M =
[[43, 49, 60, 48],
 [52, 21, 73, 55],
 [74, 51, 93, 71],
 [75, 50, 84, 85],
 [50, 46, 57, 46]]
Rows and columns are counted from 0.
(0, 0) => 43
(0, 1) => 49
(0, 3) => 48
(4, 0) => 50
(1, 0) => 52
(0, 2) => 60
(1, 1) => 21
(3, 0) => 75

W =
[[-36  41  49 -16   3  33 -18 -45 -12 -17  -4 -29]
 [-20  -2 -53  16 -56  64 -20  54 -51 -20 -35 -59]
 [-63  37 -38  49 -38 -28  57  -7   5  31   1  17]
 [-57 -38 -56  61 -44   8  -2 -16   2 -42 -41 -10]
 [-54  19 -26 -29   3  -1 -20 -33  15  28  58   1]]
W[0,0]	-36
W[4,5]	-1
W[4,0]	-54
W[:, 10]	[-4, -35, 1, -41, 58]
W[4,7]	-33
W[3,5]	8
W[3]	[-57, -38, -56, 61, -44, 8, -2, -16, 2, -42, -41, -10]
W[3,8]	2
W[2,4]	-38
W[1,1]	-2
W[3,7]	-16
W[0,4]	3
W[3,9]	-42
W[2,8]	5
W[1,8]	-51
W[0,11]	-29
W[0,8]	-12
W[2,3]	49
W[1]	[-20, -2, -53, 16, -56, 64, -20, 54, -51, -20, -35, -59]
W[4,1]	19
W[4]	[-54, 19, -26, -29, 3, -1, -20, -33, 15, 28, 58, 1]
W[1,5]	64
W[4,10]	58
W[3,10]	-41

x =  25   45   31   -7  -43  -60   -3
x[0]: 25
x[1]: 45
x[4]: -43

grid =
 -3   -2  -11  -10   -6  -10   -2   -2  -12   -3    0   -8
 55  -14  -63  -66   45  -66   53   52  -60   55   32  -63
Rows and columns are counted from 0.
(0, 0) -> -3
(1, 9) -> 55
(1, 1) -> -14
(1, 4) -> 45
(0, 8) -> -12
(1, 3) -> -66
(0, 2) -> -11
(0, 11) -> -8
(0, 10) -> 0
(1, 5) -> -66

X =
[[ 5  4 32  8  5 19  6 15 22 22 32 22  4]
 [17 13 40 16 17 33 18 12 64 64 19 30  8]
 [ 5  4 20  5  8 16  5  8 17 14 15 18  2]
 [ 5  6 33  7 14 27  4 16 13  9 27 38  2]
 [ 5  5 14  4  7 11  5  4 17 16  6 13  2]
 [ 7  7 24  6 17 11  5 11 14 18 19 11  3]
 [ 7  4 16  9  4 18  8  6 27 27  7 20  4]
 [ 4  6 18  8  5 21  3  8 15 20  4 35  4]
 [ 6  8 27  4  9 13  5  8 22 27 16 18  3]
 [13  7 27 12 24 21 14 12 35 28 21  9  5]
 [ 5  2 14 13  2 15  4 10 16 23  9 21  6]
 [ 7  5 20 13  5 19  6 10 24 32  8 26  6]
 [ 6  6 20  7 14 17  3 10 11 16  9 26  3]
 [ 5  4 18  7  7 14  5  8 18 19 12 16  3]
 [10  8 29  6 25 21  9 12 23 15 21 18  2]]
X[0][0] => 5
X[12][8] => 11
X[11][2] => 20
X[13][1] => 4
X[6][2] => 16
X[:, 11] => [22, 30, 18, 38, 13, 11, 20, 35, 18, 9, 21, 26, 26, 16, 18]
X[12][3] => 7
X[0][3] => 8
X[1][3] => 16
X[7][5] => 21
X[0] => [5, 4, 32, 8, 5, 19, 6, 15, 22, 22, 32, 22, 4]
X[8][4] => 9
X[1][5] => 33
X[9] => [13, 7, 27, 12, 24, 21, 14, 12, 35, 28, 21, 9, 5]
X[0][10] => 32
X[12] => [6, 6, 20, 7, 14, 17, 3, 10, 11, 16, 9, 26, 3]
X[:, 8] => [22, 64, 17, 13, 17, 14, 27, 15, 22, 35, 16, 24, 11, 18, 23]
X[10][12] => 6
X[12][0] => 6
X[8][5] => 13
X[4] => [5, 5, 14, 4, 7, 11, 5, 4, 17, 16, 6, 13, 2]
X[13][9] => 19
X[2][1] => 4
X[8][6] => 5
X[6] => [7, 4, 16, 9, 4, 18, 8, 6, 27, 27, 7, 20, 4]
X[:, 7] => [15, 12, 8, 16, 4, 11, 6, 8, 8, 12, 10, 10, 10, 8, 12]
X[9][1] => 7
X[7][3] => 8
X[:, 5] => [19, 33, 16, 27, 11, 11, 18, 21, 13, 21, 15, 19, 17, 14, 21]
X[6][4] => 4
X[7][8] => 15
X[6][10] => 7
X[7][9] => 20
X[4][6] => 5

m =
[[ 38  44  10  61]
 [  1  25  10  32]
 [ 20 -19  51 -35]]
m[0,0] => 38
m[2] => [20, -19, 51, -35]
m[0,1] => 44
m[:, 2] => [10, 10, 51]
m[1,1] => 25
m[:, 0] => [38, 1, 20]
